(in the rows, 128 means zero)
Each named turn below is shown by a few rows before and after it. Which turns, in which order, take the first row of each later pair to the second? The first pair is answered.
turn Q_484:
[137 130 133  89 132 128 151 115 135 128] -> [126 122 125 100 140 107 150 146 124 117]
[107 146  84 143 115 168 144 125 129 125] -> [115 141  88 131  97 158 148 109 111 112]
[145 122 155 152 134 123 110 113  91 141] -> [138 123 152 162 144 121 109 131  97 142]
turn Q_868:
[128 127 126  93 117 117 150 156 124 147] -> [127 122 144 105 117 116 148 148 116 161]
[170 133 115 125 124  97 123  94 133 103] -> [159 132 142 143 123 118 123  72 126 132]
[154 120 116 111 132  96 123 109 118 115] -> [145 120 144 129 130 123 124  85 113 145]
[ 89  98  65 146 108 118 135  90 107  87] -> [ 98  88  89 162 108  96 132  88  87 100]
turn Q_997:
[122 136 133 105 148 154 123 157 166 161] -> [161 127 166 141 136 109 110 110 127 165]
[124 153 135 180 135 138 126 130 124 145] -> [128 140 127 166 115 105 131 134  95 110]
[150 130  83 119  95 100 117  97 124 116] -> [127 139  67 104 109 135 123 121 156 123]
[ 99 110 172 175 127 134 118 124 101 174] -> [ 92  94 152 146 101 100 128 146  72 122]
Then:
Between the rows of a pair lie two turns.
[ 92  94 136  99 119 138 149 134 142 138] -> [106 103 147 117 141 139 138 131 160 162]
Q_868, Q_997
[128 110 150 117 153 140 130 190 175 196] -> [164  98 161  53  80 123 144 115 128 155]
Q_484, Q_997
[127 143 108  82 115 150 121 127 179 146] -> [145 134 119  90 132 104 111 159 175 151]
Q_868, Q_997
[174 156 162 131 153 122 120  71 136 158] -> [112 134 102  79 145 105 144 179 125  83]
Q_484, Q_997
[125 134  99 149 134 139 126 185 136 120] -> [155 128 124 173 123 102 116 147 103 120]
Q_997, Q_997
[154 112 144 160 136 110 111 137 126 137] -> [128 117 119 133 143 138 121 172 151 131]
Q_997, Q_997
[125 155 151  90 155 128 132 206 132 159] -> [171 156 182  74 115 126 130 119 110 167]
Q_484, Q_997
[135 123 116 109 136  89 139 129 139 133] -> [124 117 141 131 133  94 139 118 121 154]
Q_868, Q_484
[ 81 108 136 110 113 134 140 164  94 149] -> [ 92 123 150 135 131 159 131 138 116 187]
Q_868, Q_997
[144 105 135  98  98 107 128 117 102 109] -> [103 100 139 143 125 111 127 162  97 124]
Q_868, Q_484
[160 147 111 116 131 142 127  99 164 131] -> [157 138  98  99 117 122 133 113 145 101]
Q_997, Q_997
[104 124 147 187 114 141 129 100  99 138] -> [127 125  90 149 116  92 127 148 114  75]
Q_868, Q_868
[124 117 136 118 131 151 122 104 117 149] -> [144 109 123 108 134 104 118 129 110 122]
Q_868, Q_868
[118 125 160 140 148 133 127 123 122 164] -> [ 97 118 130 103 134 127 139 160 116 122]
Q_997, Q_997
[124 131  76 140 146  82 122 182 116  76] -> [188 152 128 175 145 101 101  72 127 139]
Q_484, Q_997
[126 150 125 193 128 144 120  74 142 119] -> [111 140 116 207 138 115 121 112 127 100]
Q_484, Q_484
[ 95 118 120 128 100 155 144  97 120 112] -> [ 93 124  94 141 141 139 134 152 152 110]
Q_868, Q_484
[157 149 109 136 150 147 121 114 171 144] -> [166 128 138 127 107 118 128  75 113 128]
Q_484, Q_868
[ 89 130 185 145 158 127 125 117 106 175] -> [ 83 113 160  90 115 103 141 129  74 114]
Q_484, Q_997
[131 136 118 134 140 102 110 143 119 119] -> [141 146 119 130 147 122 106 131 143 134]
Q_484, Q_868
[121 134 150 144 122 154 138  97 113 132] -> [104 133 142 165 145 144 135 136 118 131]
Q_484, Q_484
[155 162 108 124 150 113 138 134 157 120] -> [162 157 112 125 144  96 138 129 143 111]
Q_997, Q_997
[127 119 144 134 134 117 131 142  98 147] -> [121 129 137 118 141 150 133 142 127 160]
Q_997, Q_484
[132 133 135  87 141 168 120 146 164 176] -> [172 132 143 105 151 116 104 146 158 177]
Q_868, Q_997
[143 135 146 116 116 136 119  90 119 140] -> [118 136 122  90 118 157 128 121 138 127]
Q_997, Q_997
[118 109 136  72 110 129 151 127 142 137] -> [141 109 158  98 109 112 142  96 127 151]
Q_997, Q_997
[161 112 116 146 105 106 143 107  74  99] -> [141  98 124 137 121  91 144 166  77 110]
Q_997, Q_868
[126 124 147 136 143  91 120 171 117 139] -> [138 144 153 109 137 148 123 125 154 169]
Q_997, Q_484
[132 141 100 123 146 133 114 159 159 131] -> [156 128 113 136 125  86 109 135 118 111]
Q_997, Q_997
[113 140 124 108 118 130 102  63 166 130] -> [122 128 125 105 106  96 102  68 140 110]
Q_997, Q_868
[123 128 133 129 118 125 137 111  99 116] -> [106 133 117 118 130 147 141 136 121 117]
Q_997, Q_484
[116 134 154 101  89 134 132  82 117 132] -> [114 150 128  88 107 158 130  95 155 133]
Q_868, Q_997
[134 129  76  97 137 123 128 165 144  87] -> [112 105 114 107 141 107 130 197 117 113]
Q_868, Q_997
[ 93 134  94 173 148 123 132 171 127 108] -> [139 149 133 157 119 161 127  65 135 149]
Q_997, Q_484
[136 135 153 191  99 124 116 102 109 126] -> [117 139 109 157  80 140 130 110 113  79]
Q_868, Q_484
[117 142 112  99 151 151 129 143 179 151] -> [157 137 129  92 148 115 121 129 172 157]
Q_868, Q_484
[164 120 107 142 148 133 120 120 151 110] -> [169 112 127 153 145 119 117 111 132 119]
Q_868, Q_484
[129 116 152 127 122 115 131 137 115 139] -> [116 119 142 116 109 134 139 128 112 126]
Q_868, Q_484
[118 110 120 156 130  87 126 133  91 112] -> [142 128 135 130 116 139 126  68 119 145]
Q_484, Q_484
[101 148 125 183 177 114 126 117 137 150] -> [ 82 145 128 178 150 136 137  88 114 140]
Q_997, Q_868
[125 142 119 122 149 162 158 114 178  96] -> [149 112 153 127 120  94 157 101 115  81]
Q_484, Q_868
[165 135 149 106 105 159 127 113 196 122] -> [170 121 139  91  85 123 133 121 165  83]
Q_997, Q_997
[100 101 186 142 122 139 139 122  85 167] -> [ 74 125 117 103 127 194 150 143 136 132]
Q_484, Q_868
[125 137  82 102 132 147 133 133 175  97] -> [159 105 138 127 116  66 122 121 111 105]
Q_484, Q_868
[141 139 130 103 139 129 117 154 158 157] -> [158 131 147  93 120 112 117 131 138 153]
Q_868, Q_484
[165 138 142 143 129 128 108 106 163 146] -> [173 140 125 133 128 111 106 120 166 126]
Q_868, Q_868
[ 96  91 137 114 142 156 138 134 111 144] -> [111  84 146 121 130 129 136 120  90 135]
Q_997, Q_997
[ 72 108 131 186 151 114 143 185  94 140] -> [ 93 133 138 131 108 204 153  76 126 164]
Q_868, Q_484
[113 116 133 102 122 137 134 139 127 132] -> [115 117 135 109 134 134 129 149 135 141]
Q_868, Q_484
[149 113 160 126 122 100 118 108 102 153] -> [116 107 130 122 139  92 124 172 109 128]
Q_484, Q_997
[119 124 112  97 112 117 134 130 117  93] -> [123 127 123  89 107 136 135 108 121 108]
Q_997, Q_484
[103 111 133 193 120 102 128 154  94 142] -> [118 149  68 135 128 162 130 146 176 124]
Q_484, Q_868
[109 147 116 112 161 166 132 145 151 140] -> [138 124 125 118 121  91 131 123  85  95]
Q_997, Q_997
[131 143 102 133 114 155 134  88 139 102] -> [121 130  96 150 118 118 133 122 114  81]
Q_997, Q_484
[154 129 106 134 118 110 140 115 130  95] -> [154 141 108 138 133 141 138 108 160 120]
Q_484, Q_484
[125 119 112  88 116  88 140 162 110  94] -> [132 127 134 128 162  88 123 183 140 147]
Q_484, Q_868
[ 70 119 137 114 123 180 149 135 121 143] -> [ 98 138  89  95 122 176 144 126 149 106]
Q_997, Q_868
[181  99 136 111 135  99 137 126 162  97] -> [170 106 133 129 160 110 132 149 179 114]
Q_484, Q_997
[135 160 120  92 118 188 131 106 162 157] -> [167 162 107  92  99 152 127  77 141 122]
Q_997, Q_868
[ 99 126 121 147 134 117 115 170 114 131] -> [ 96 136 117 150 143 143 113 159 135 144]
Q_997, Q_868
[147 150 118 173 115  81 120 138  81  88] -> [113 153 145 196 113 135 128 107  76 124]
Q_868, Q_484
[ 93  94 147 149 131 139 106 137 111 148] -> [113 110 142 160 135 151  99 105 128 155]
Q_868, Q_997
[178 112 135 124  86  95 123  77 112 131] -> [112 117  78  99 124 129 134 186 161 110]
Q_997, Q_484
[ 94 116 107 108 126 144 129 133 148 103] -> [121 102 125 112 124  89 122 138 123  98]
Q_484, Q_868
[160 131 121  76  77 137 143 117 137  80] -> [180 145 157 121  99 155 126  75 153 137]
Q_997, Q_997
[110 130 161 121 131 148 133 140 123 166] -> [131 125 137 104 132  99 129 172 121 128]
Q_868, Q_868
[153 126 123 102 129 121 108 124 155 124] -> [145 125 118 112 141 115 108 144 156 124]
Q_484, Q_484
[136 122 154  86 131 161 103  73 148 151] -> [158 130 126  76 143 142  96  91 170 132]
Q_868, Q_997
[136 135  99 129 103 117 133 124 105  90] -> [136 148 112 180 145 132 117 130 135 134]
Q_484, Q_997
[137  96 143 111 132  75 133 136 110 104] -> [102  91 157 108 113 118 148 115  95 113]
Q_868, Q_997
[118 164 114 175 171 139 123 167 173 140] -> [151 150 131 190 162  78 114 158 137 127]
Q_868, Q_997
[139 148 131 124 141 135 116 101 201 145] -> [164 135 124 106 125  82 114 111 178 111]
Q_868, Q_484
[105 136 114 131 121 156 141 117 129  97] -> [110 142 127 152 134 162 136 108 137 120]
Q_484, Q_997
[144 126 117 170 149 101 105 131 117 122] -> [161 128 127 149 126 111 108  88 114 124]
Q_484, Q_484
[190 147 135 120 123 121 120  59 175 125] -> [135 121 186 182 120 120 126  63 111 149]
Q_484, Q_868
[166 116 158 119 114  90 106 127 104 147] -> [145 142  95  79 112 151 119 132 155 119]
Q_868, Q_868
[130 110 179 131 143 130 121 144 128 174] -> [135 112 144  70  95 143 138 112 119 119]
Q_868, Q_484
[105 142 136  99 121 155 138 120 136 164] -> [134 151 129 109 140 136 123 126 159 170]
Q_868, Q_997
[100 143 139 124 124 181 124  99 152 163] -> [146 156 118 129 151 146 105 114 184 156]
Q_868, Q_997
[ 90 110 195 144 123 147 139 140  95 186] -> [ 77 134 118  80 107 200 155 143 142 131]
Q_484, Q_868
[115 116 111  90 113 116 142 136 108  84] -> [124 137 118  88 127 169 136 105 152 127]
Q_484, Q_484
[110 140 113 126 132  96 131 132 120 112] -> [118 150 131 148 147 111 122 112 134 145]
Q_997, Q_997
[107 134 143  76 156 149 112 187 180 168] -> [132 157 139  95 147 183 106 114 194 175]
Q_997, Q_868
[117 139  88 149 138  99 118 134 117 119] -> [119 142 121 161 135 125 117  98 117 158]
Q_868, Q_484
[150 135 173 124 145 167 115 113 161 206] -> [203 144 147 127 139 120 102  88 162 169]
Q_868, Q_997
[115 126 153 109 132 108 116 138 139 155] -> [114 132 132  94 131 114 120 146 152 138]
Q_868, Q_868
[112 111 175 126 102 143 146 112 101 144] -> [ 80 120 138 127 118 169 152 147 126 127]
Q_484, Q_868
[126 141 143  99 150 113 116 148 144 172] -> [134 135 142  70 121 105 123 129 125 149]
Q_484, Q_997
[131 123 142 148 107 134 119  57 102 134] -> [ 77 124 123 176 127 160 127 100 107 129]
Q_484, Q_868
[156 143 137 127 169 139 119 140 156 129] -> [155 130 123 110 147 108 126 152 127  90]
Q_997, Q_997
[112 141 149 131 132 176 126 136 179 160] -> [127 149 131 128 104 180 129  85 166 128]
Q_997, Q_868
[119 126 120 134 131 145 128 113 160 101] -> [137 126 122 142 131 124 121 108 154  96]
Q_997, Q_868
[ 89 103 125 132 125 105 130 177  92  90] -> [127 122 148  88  89 162 134  75 113 122]
Q_484, Q_484
[115 105 137 125 138  99 133 181 129 138] -> [120 111 168 117 112 144 138 115 126 169]
Q_868, Q_484
[112 102 186 142 115 121 140 123  57 154] -> [ 73 136 114 123 146 200 148 163 138 142]
Q_484, Q_868
[ 96 126 114 106 128 150 141 174 124 141] -> [135 124 111  79 112 112 137 162 119 121]
Q_484, Q_868
[119 143 115  94 132 191 133  98 180 137] -> [102 134 110  80 125 190 141 117 170 125]
Q_484, Q_997
[144 151  52  98 154 129 124 193 177  78] -> [128 112 111 117 157  73 125 238 121 104]
Q_868, Q_997
[ 89 128 130 133 103 145 131 146 102 118] -> [107 137 151 158 111 149 120 117 107 146]
Q_484, Q_997
[196 148 126 124 129  92 114 157 147 114] -> [167 125 143 112  95  84 131 154  94  95]
Q_868, Q_997
[187  82 129 125 156  84 133 152 157 167] -> [195  79 133 110 136  79 135 132 143 157]
Q_484, Q_484
[127 117 123  76 100  67 119 189  61  97] -> [154 151 184 158 157 133  90 121 121 222]
Q_997, Q_997
[178 185  72 109 136 151 123  93 181 122] -> [181 155  77 146 127  61 119 126 114  77]
Q_997, Q_484
[150 139  90  88 116 134 125 143 158 105] -> [137 119 112  90 124 108 127 183 140 117]
Q_868, Q_997
[101 121 105  72  83 154 153 114 100  79] -> [ 97 145 140 178 167 182 124 131 153 173]
Q_484, Q_997
[128 139 137 163 140 146 126  97 138 155] -> [104 123 104 109 107 129 146 133 114  94]
Q_484, Q_997
[ 64 139 127 165 124 151 120 134 157 173] -> [ 71 150  98 151  98 166 124  98 155 136]
Q_997, Q_868
[ 98 117 153 137 140 119 125 178 120 138] -> [ 89 133 140 134 143 161 127 161 144 145]
Q_997, Q_868
[150 114 159 136 145  84 118 133 122 145] -> [140 112 158 130 112 103 129  92  97 127]
Q_868, Q_997
[132 125 152 111 127 138 124 134 129 149] -> [123 119 145 103 124 132 128 147 125 137]
Q_484, Q_997
